(in the rows, 128 means zero)
One turn or mirror swaps these rows in pairs. Which row does each one swap with?
The rows were stretched afterwards, more along some directions than others.
domov: [130 127 147 165 135 128 135 120 147 124 125 109 109 107 121 127 118]
Gor: [138 163 131 130 147 142 129 120  86 117 164 140 113 103 148 153 110]
Rukud: [130 150 128 119 102 158 119 110 145 121 108 128 143 127 150 116 118]
potod: [113 154 111 129 162 143 106 130 129 131 142 136 148 153 142 131 120]
raris: [144 101 141 127 161 112 121 152 146 128 118 140 126 120 142 137 137]
Nisis: [107 178 105 114 101 165 132 107 145 102 117 120 145 117 156 105 138]
Dozo: [ 97 114 101 109 131 116 128 108  86 140 131 141 134 119 112 146 127]
Ler: [156 158 111 158 140 161 152 126 165 129 143 137 117 138 141 109 129]
Tig: [138 130  99 147 117 127 135 108 148 144 112 133 141 113 141 106 139]
solot: [ 93 110 116 125 118 130 123  92  86 130 114 136 130 122 109 133 128]
kule: [125 132 120 145 122 140 131 100  84 133 151 129 124 137 118 147 115]
fabi: [146 143 138 133 137 129 142 154 134 147 146 151 128 159 123 130 125]
lirin: [132 111 133 127 153 101 134 143 163 119 104 129 144  98 126  99 151]
Zibav: [126 123 151 163 133 132 127 120 152 121 120 108 111 112 122 125 114]
Davap: [139 161 125 168 125 150 151  92  90 122 161 142 102 103 120 133 111]
nepiv: [130 129 115 156 150 145 164  96 141 143 136 156 117 125 120 121 125]
sosi: [130 152 133 132 125 103 133 156 121 151 152 123 139 150 127 129 145]
vila: [135 153 109 117 122 139 140 108  93 101 136 145 145  85 155 123 135]
gedif: [130 119 152 130 155  80 130 164 143 121 123 117 136  97 118 105 148]
Vado: [141 143 138 112 151 133 125 122 119 116 133 148 147  96 157 129 115]
ledor: [145 129 104 146 128 112 131 118 130 142 114 136 146 113 133 109 143]
nes: [120  99 118 120 152 111 135 135 167 121 100 129 142 104 125 109 147]
Tuter: [104 171  92 108 103 156 135 105 134 118 116 131 155 122 153 117 139]
Vudit: [131 101 142 127 155  92 129 154 156 125 113 126 133 107 114 104 145]
Sem: [108 120 154 145 132 133 123 123 160 115 115  86 113 135  96 110 123]
fad: [124 165 116 134 135 134 128 135 118 143 151 137 141 156 142 138 127]
lagal: [128 124 160 162 131 135 128 123 154 119 123  99 100 123 105 115 115]
Riv: [108  94 108 123 140 131 145 119 177 126  95 131 135 115 119 121 140]
Ged: [128 137 128 146 126 146 126 105  91 126 147 132 123 144 122 144 112]
mib: [115 114 124 133  99 138 149 103 144 124 100 119 113  95 119 134 133]
tebap: [114 120 146 148 126 142 138  99 109 142 132 133 119 144  98 136 105]
vesor: [134 119 113 133 155 133 107 100 106 125 132 146 138 119 136 125 121]
bub: [132 127 153 163 138 133 129 120 157 127 126 102 111 126 111 122 117]
fero: [140 134 120 149 145 139 127  82 133 136 123 143 134  95 159 126 114]
mibi: [158 171 113 157 133 169 147 117 153 113 137 130 118 128 142 109 125]
Mozez: [138 121 140 155 144 119 129 127 150 125 118 126 124  92 148 134 123]
popim: [132 151 106 111 118 132 138 110  96 107 132 147 149  86 154 128 134]
Tovif: [ 98 172  97 132 113 145 137 101 117 126 130 130 144 108 135 125 126]
suf: [121  98 123 119 154 106 135 144 167 124 106 132 141 107 122 112 144]
subom: [109 165 114 107 100 160 131 118 156 107 114 109 147 135 144 101 147]
zad: [125 162 140 144 134 155 122 108  84 104 149 134 110 109 145 139 106]
linis: [119 144 119 134 138 110 126 146 118 156 154 132 137 162 123 137 135]

Swapped with Riv: Mozez
Swapped with lagal: Vudit
Swapped with Davap: vesor
Swapped with Zibav: suf

One turn or mirror swaps these rows in pairs. Which row does each one swap with?
The rows were stretched afterwards, more along some directions than others.
dis: [133 129 134 121 108 150 142 106 147 114 117 125 121 119 111 107 128 130
 119 124 119 133 127 153 137 111 120 134 135 132 115]
vuza: [130 138 120 122 132 131 133 163 134 122 137 129  99 113 124 116 104 128
 153 110 124 155 143 140 143 141 129 138 151 135 125]
kas: [142 141 123 140 121 128 130 167 126 114 135 151 122 140 106 144  98 151
 147 105 131 138 148 153 117 143 131 134 146 120 141]
Mefug: [134 123 123 139 125 130 136 152 135 125 150 144 108 125 112 128  93 140
 145 113 118 135 138 144 120 137 144 133 153 140 132]
Zute: [102 158 112 125 129 129 130 130 133 112 133 120 116  93 141 131 155  99
 133 120 121 149 115 108 123 118  95 136 123 129 127]
geta: [149  99 137 126 122 150 118 134 115 142 146 122 128 115 126 140 130 138
  99 125 127 138 126 100 138 105 123 151 135 118 127]
kipek: [125  84 129 140 123 114 139 145 112 148 114 119 136 122 111 108 123 139
 140 106 104 122 115 120 129 106 113 145 127 138 118]
Lus: [142 116 151 149 145 146 120 102 121 100 141 124 118 150 141 142 117 146
 109 132 146 109 142  90 128 145 129 142 121 139 135]
Liges: [123 124 119 117 141 111 140 125 117 135 150 123 130 109 126 123 135 131
  97 102 122 121 132 115 116  94 132 136 114 151 126]
Keri: [123 107 156 139 145 136 127 114 131 109 102 130 131 136 127 154 136 117
 136 132 110 128 134 102 122 138 132 117 123 114 136]
Bisat: [155 119 150 127 127 159 118 133 129 152 137 127 132 122 145 142 128 140
 100 135 135 123 113  94 146 115 119 151 113 114 122]
ribib: [121 102 118 126 115 100 117 158 111 125 136 121 142 123 128 124 124 147
 112 128 148 122 134 120 150 139 166 152 126 143 137]
bar: [145 106 127 160 148 110 123 117 128 116 128 140 122 162 130 168 124 149
 111 144 133 115 160 113 125 143 125 130 133 123 137]
pasa: [151 110 130 146 114 134 142 142 145 128 137 126 106 125 114 121  90 146
 158 140 138 115 124 140 133 126 137 128 161 135 140]
Memul: [153 119 146 121 133 138 115 141 121 133 148 122 127 120 133 134 130 129
 119 123 129 132 133 101 132 106 115 150 126 116 131]
Lumar: [112 116 113 119 130 104 133 135 105 138 141 119 129 105 117 118 123 121
 107  82 121 133 137 133 119  97 135 133 127 158 127]
bolos: [127  93 145 149 147  99 140 126 122 135 109 111 120 134 140 150 133 125
 134 151 118 129 151 124 140 139 139 114 124 125 135]
nedi: [116 135 114 102 119 105 137 137 112 133 126 130 156 132 123 124 150 142
  98 125 148 136 136 149 139 139 155 139 121 133 142]
vafu: [148 155 129 124 135 172 135 113 123 129 113 135 122 105 142 142 107 142
 104 156 124 121 123  92 145 117 134 123 105 121  98]
Lib: [151 102 147 124 127 140 128 144 126 156 137 114 127 112 143 125 129 131
 126 129 128 139 108 102 162 108 141 141 118 127 119]
til: [105 163 123 152 124 117 143 120 128 131 144 111 118 124 128 140 132 116
 137 140 139 123 121 133 126 143 105 108 135 110 119]
Lamop: [127 136 110 124 141 127  97 140 134 124 120 131 113 130 152 114 136 106
 139  87  97 141 146 143 130 149 129 123 133 139 132]
kile: [140 138 125 132 137 111 106 119 134 123 117 133 119 142 155 112 138 114
 135  82 100 128 134 138 113 149 128 129 130 123 137]
kebev: [136 134 130 126 124 113 102 119 130 125 114 134 118 143 156 104 125 112
 142  85 105 129 149 143 130 141 123 133 130 132 138]
Ruk: [111 101 141 136 106 109 127 140  90 161 112 110 149 120 106 129 122 136
 132 111 122 145 125 125 128 103 121 149 129 134 127]
Nata: [122 113 125 134 112 119 124 157 118 106 134 131 145 149 144 130 127 135
 110 131 130 130 147 118 146 156 136 129 120 128 150]
terif: [144 106 136 142 158 139 125 113 133  97 137 122 103 133 136 150 157 138
 109 125 127 108 134 122 124 133 120 131 125 123 122]
Movok: [118 133 139 116 121 148 140 109 132 101 130 128 125 152 138 113  97 122
 137 117 141 113 138 136 129 128 109 122 124 134 135]
lefu: [130 156 134 112 139 162 135 130 117 143 106 126 119 103 143 146 117 134
 119 158 126 137 126 105 147 112 143 125 102 125  99]
zuk: [124 105 111 130 140 117 144 130 105 139 139 129 116 107 120 136 103 132
 103  97 122 125 146 124 125 100 133 142 124 155 116]
mika: [120 157 124 158 149 113 134 145 149 110 138 121 132 119 124 144 141 130
 138 137 120 100 119 141 137 142 106 114 120 108 127]
Fugas: [ 98 108 127 122 116 113 127 165 103 114 103 101 134 120 132 128 124 126
  95 132 130 157 147 131 159 149 144 126 117 135 145]
devot: [163 130 119 142 126 137 138 151 146 118 143 145 105 120 117 122 104 155
 148 140 138 123 134 137 145 132 139 129 146 127 120]
zivan: [140 136 133 118 138 152 123 102 143 126 122 102 123 115 158 100 131 137
 119 161 146 115 117  98 169 136 144 142 112 129 118]
debis: [129 158 137 156 129 124 147 108 143 126 142 124 132 134 127 140 131 133
 140 153 128  98 109 137 129 126 106 119 121 112 110]
Podem: [109 130 142 113 123 135 150  98 127 124 117 124 133 134 135 127 106 111
 131 124 146 128 141 129 121 128 103 121 127 128 143]
sefa: [142 159 122 121 124 151  87 125 134  98 134 129 122 137 131 127 115 180
  85 127 146 127 147 135 125 113 116 139 107 126 126]
pul: [134 123 143 133 125 145 147  93 151 127 118 135 125 105 139 113 125  96
 141  98 103 127 112 139 139 123 124 143 125 143 132]
Kel: [123  90 132 138 114 107 134 147 101 149 117 115 151 124 103 120 126 140
 133  97 120 140 112 133 122 112 126 153 133 137 136]
Kefem: [130 131 135 115 122 143 140 100 160 115 117 138 142 113 123 120 144 104
 135 123 112 114 115 147 124 125 132 117 135 119 127]
tage: [112 124 121 112 102 134 118 125 126 106 150 113 132 129 131 121 160 146
  92 137 158 125 108 126 128 130 131 142 115 138 145]
Rorun: [ 98 117 120 116 108 124 140 142 114 115  97 138 152 133 124 115 140 114
 114 126 119 143 130 142 152 143 143 135 111 140 150]
Feb: [121 101 126 140 114 122 137 140 100 148 129 117 153 123 106 115 140 137
 124 124 122 138 116 131 123 104 119 142 126 138 130]
Zekab: [125 123 105 121 136 127 126 141 101 133 149 142 142 111 126 136 128 135
  80  99 117 129 141  96 120 107 136 147 113 136 121]
vume: [132 134 137 134 121 149 146  97 164 113 121 132 136 120 135 123 135 114
 143 112 108 112 107 142 128 129 125 125 124 117 124]
romo: [137 155 132 108 123 169 140 124 120 136 107 140 129 101 148 130 115 126
 100 152 126 129 130  91 149 125 142 132 100 131 114]
Fetut: [149 108 135 149 145 104 129 126 130 100 128 146 125 149 149 163 126 136
 124 137 118 108 147 121 111 134 137 111 122 118 138]
lifal: [140 115 135 144 135 136 115  95 132 111 139 125  92 156 182 115 113 100
 130 114 126 116 143 115 142 136  95 137 132 136 142]
nubev: [139 123 114 130 119 115 138 170 130 124 122 138 105 116 104 117 108 141
 137 129 134 121 146 156 142 129 132 129 141 132 122]
gipef: [ 93 139 119 128 127 154 132 140 116 109 119 124 119  93 132 136 138 100
 126 127 115 147 121 101 126 129 103 146 123 133 132]
gir: [137 106 138 150 153 122 126 103 128 111 124 127 117 134 152 161 146 132
 115 128 124 117 126 104 113 147 141 126 113 108 135]
vivu: [140 117 112 134 147 136 146 115 109 141 161 153 140 140 145 149 110 119
 131  99 133 129 140 104 117 136 142 146 151 124 112]
ruleb: [115 137 115 102 116 131 145 116 121 115 126 132 126 133 132 114 100 126
 131 118 143 134 138 139 120 123 112 123 134 130 138]
sepo: [129  97 149 129 134 120 135  92 137 144 136 113  99 139 167 103 120  87
 133 104 128 116 130 124 136 129 103 138 130 148 151]
ropi: [134 168 126 114 130 160 137 134 123 136 116 119 116 101 155 139 124 131
 119 160 120 131 120  95 151 115 129 120 106 122  95]
padod: [ 96 130 124 128 132 141 144 145 124 116 117 115 110  90 135 129 138 103
 147 107 101 151 118 108 121 125 112 145 126 129 132]
buv: [132 141 113 119 133 116 103 128 140 138 118 139 117 133 157 109 134 119
 139  90  99 136 133 133 117 142 124 123 127 121 122]
vekel: [133 162 114 164 144 129 134 140 138 122 140 130 112 123 148 157 126 112
 142 130 118 105 125 122 129 150 110 111 141 105 123]
tani: [ 92 147 143 115 116 140 135 133 125 117 119 115 134  99 123 130 146 108
 129 102 108 148 112 120 110 120  95 148 123 113 140]
Fuba: [113 149 143 154 122 108 143 118 132 133 121 104 123 122 120 132 128 118
 144 138 129 109 116 141 131 135 122 111 119 126 134]
zapor: [130 124 135 120 119 142 150 108 133 109 125 122 109 153 138 113  88 135
 149 132 140 122 144 146 130 119  99 125 138 136 130]
Fel: [120  90 121 125 118 118 136 144 115 110 128 127 146 128 130 125 140 130
 103 102 133 132 121 122 137 150 154 141 120 127 150]
pabo: [131 114 149 144 133 132 125  92 130 125 137 114 100 168 165 119 115 117
 131 117 129 122 139 138 136 132  92 133 123 125 136]
Kam: [120 109 112 119 110  99 126 156 125 120 123 122 140 131 123 112 141 136
  98 136 135 127 139 116 157 144 151 138 122 145 154]
Vur: [135 119 129 155 162 101 110 121 119 113 135 133 116 150 151 168 128 132
 122 115 126 107 161 119 118 156 139 130 135 112 118]
fusib: [101 160 124 129 152 161 127 128 138  99 131 126 119  96 143 135 159  94
 108 104 114 148 118 104 135 146 107 143 116 120 124]
tafo: [137 166 116 109 124 144  92 123 149  98 142 128 125 128 143 128 120 169
  88 129 147 114 137 118 122 121 119 132 103 117 130]
Vigeg: [137 125 124 118 132 136 104  96 145 120 135 119 128 131 136 113 113 151
  95 123 151 131 147 130 140 119 129 136 113 137 140]
dibu: [135 137 126 123 135 129 103 120 140 125 126 121 125 133 148 101 145 108
 134  93 112 144 138 142 125 147 124 116 134 126 137]
suzu: [127 115 141 117 117 140 153  95 158 117 135 136 138 113 110 107 145 122
 125 125 131 120 100 142 122 107 136 140 129 138 135]
rim: [119  97 137 138 112 121 126 143 114 131 123 113 150 138  94 123 137 155
 135 132 116 110 113 137 111  97 112 137 126 132 130]
bibe: [133 111 130 138 126 127 117  84 138 130 146 114 114 136 165 112 134 102
 115 120 136 120 128 128 148 129 102 137 125 137 150]
Tipo: [122 166 128 154 125 121 116 118 137 131 146 127 110 125 137 159 119 121
 136 145 147 112 125 115 111 140 111 104 129 109 116]
gamav: [146 101 143 120 118 140 127 135 118 165 126 109 134 108 131 138 127 135
 114 144 136 142 114 108 158  97 139 140 132 119 115]
mese: [140 150 122 117 129 158 100 119 139 103 142 125 124 139 135 119 107 175
  76 123 153 135 151 131 142 121 117 148 106 138 131]
doguz: [125 124 140 134 116 133 125  80 123 154 141 105 127 140 153 117 114 100
 111 123 146 142 135 144 157 126 111 142 122 142 137]

Swapped with Movok: lefu
Swapped with debis: vuza
Swapped with Lumar: sefa
Swapped with mese: Liges
Swapped with tage: terif
Swapped with zuk: tafo
Swapped with nubev: Tipo
Swapped with nedi: Lus
Swapped with vekel: pasa

One turn or mirror swaps these rows in pairs. Which row does each one swap with?
The rows were stretched afterwards, more along some directions than others.
Vov: [136 129 129 108 102 109 129 121 133 128 116  98  98 103 127 143 118]
Zesug: [131 139 139 120  85 112 116 125 118 117 100 106 118 108 131 106 129]
kigi: [134 141 118 125 113 120 148 107 121 134  98 128 130 100 134 122 134]
Fodul: [155 124 140 134 125 127 112 132 123 111 108 107  99 122 119 141 137]
Rapov: [154 119 132 122  99 115 124 143 127 118 100 121 110 121 125 151 112]
sika: [163 158 113 121 101 110 118 122 136 107 108 105 121  99 153 137 136]
fepa: [133 136 105 121 110 120 148 103 108 134 107 134 127  80 124 146 134]
resos: [149 139  98 118  94 121 140  99 122 125  93 137 120  76 140 143 138]
nurof: [138 133 107 109  88 109 100 131 135 128 135 117 116  93 134 160 117]
Zodi: [157 150  99 109  92 115 117 117 130 112 100 101 120  86 162 145 135]
Divuf: [112 139 154 125  95 112 108 128 116 117 109 108 110 114 124 115 123]
dedun: [144 133 108 114  91 112  97 128 135 126 133 112 113  94 135 159 123]
let: [130 136 132 126 121  84 111 144 123 107 112 104 104 106 162 145 134]
Kono: [136 127 120 110 101 111 130 114 128 128 117 102 102 105 120 139 120]
Kise: [139 134 112 116  87 101  88 128 138 114 132 115 114  98 123 154 122]
safo: [115 145 150 123  93 109 109 128 113 109 103 110 113 107 126 110 134]
disa: [127 122 131 110 119 122 128 121 120 132 121  99  93 106 123 150 118]
mep: [141 120 136 138 142 128 123 127 122 108 100 116 117 123 122 133 144]
Figak: [144 143  99 122  97 114 151 103 119 127  92 118 121  83 133 125 133]
taned: [118 147 143 126  88 108 108 127 119 109 109 104 108 103 123 112 130]
Fika: [136 114 128 115 111 117 135 133 119 130 101 133 125 117 118 148 128]
sozul: [122 143 133 120  82 109 109 124 118 103 101 103 109 107 136 109 122]
vegu: [134 131 117 120  99 106  91 128 130 131 137 114 116 103 130 152 122]
Denap: [148 124 128 123 102 110 122 137 135 108 102 124 123 121 116 143 115]
meto: [126 151 141 118  81 109 111 122 118 106  93 108 111 103 132 106 136]
Ket: [143 130 118 117 115  88 130 138 123 115  97 107 109  98 170 137 138]
zilin: [131 139 117 122 116  87 124 139 120 101 105 101 108  93 168 139 140]
sel: [136 123 134 142 150 126 126 126 107 119 106 113 112 130 118 132 146]
kovir: [128 127 149 133 141 133 114 123 111 105 109 112 104 124 107 130 140]
Lafim: [151 149 112 113  98 120 119 103 116 114 109 106 124  98 136 141 144]
reto: [131 141 122 120 116  95 127 138 112 115  99 113 107  92 164 139 144]
petof: [154 146 114 111  99 117 100 104 130 100 103 102 110  95 149 146 136]
bib: [129 137 131 119 117  90 115 142 117 107 101 107 100 101 163 139 137]
Fifi: [127 135 123 114 112  89 114 142 121 112 108 103 100 101 166 144 129]
vuv: [155 122 119 119 111 120 137 139 124 112  98 120 117 118 125 148 116]
bim: [155 135 119 113  89 122 132 139 135 106  88 125 117 101 130 148 123]
tezin: [135 114 147 139 163 131 124 135 116 121 111 108 107 131 128 146 134]
zame: [129 111 153 140 151 121 121 131 113 123 106 114 117 133 121 138 147]
vorek: [141 127 122 113 111 112 120 139 126 103 103 129 113 107 128 156 124]
mot: [135 130 126 115 107 111 121 114 130 123 122  96  97 108 120 136 123]

Swapped with bib: safo
Swapped with resos: Lafim
Swapped with Fifi: taned
Swapped with mep: vuv

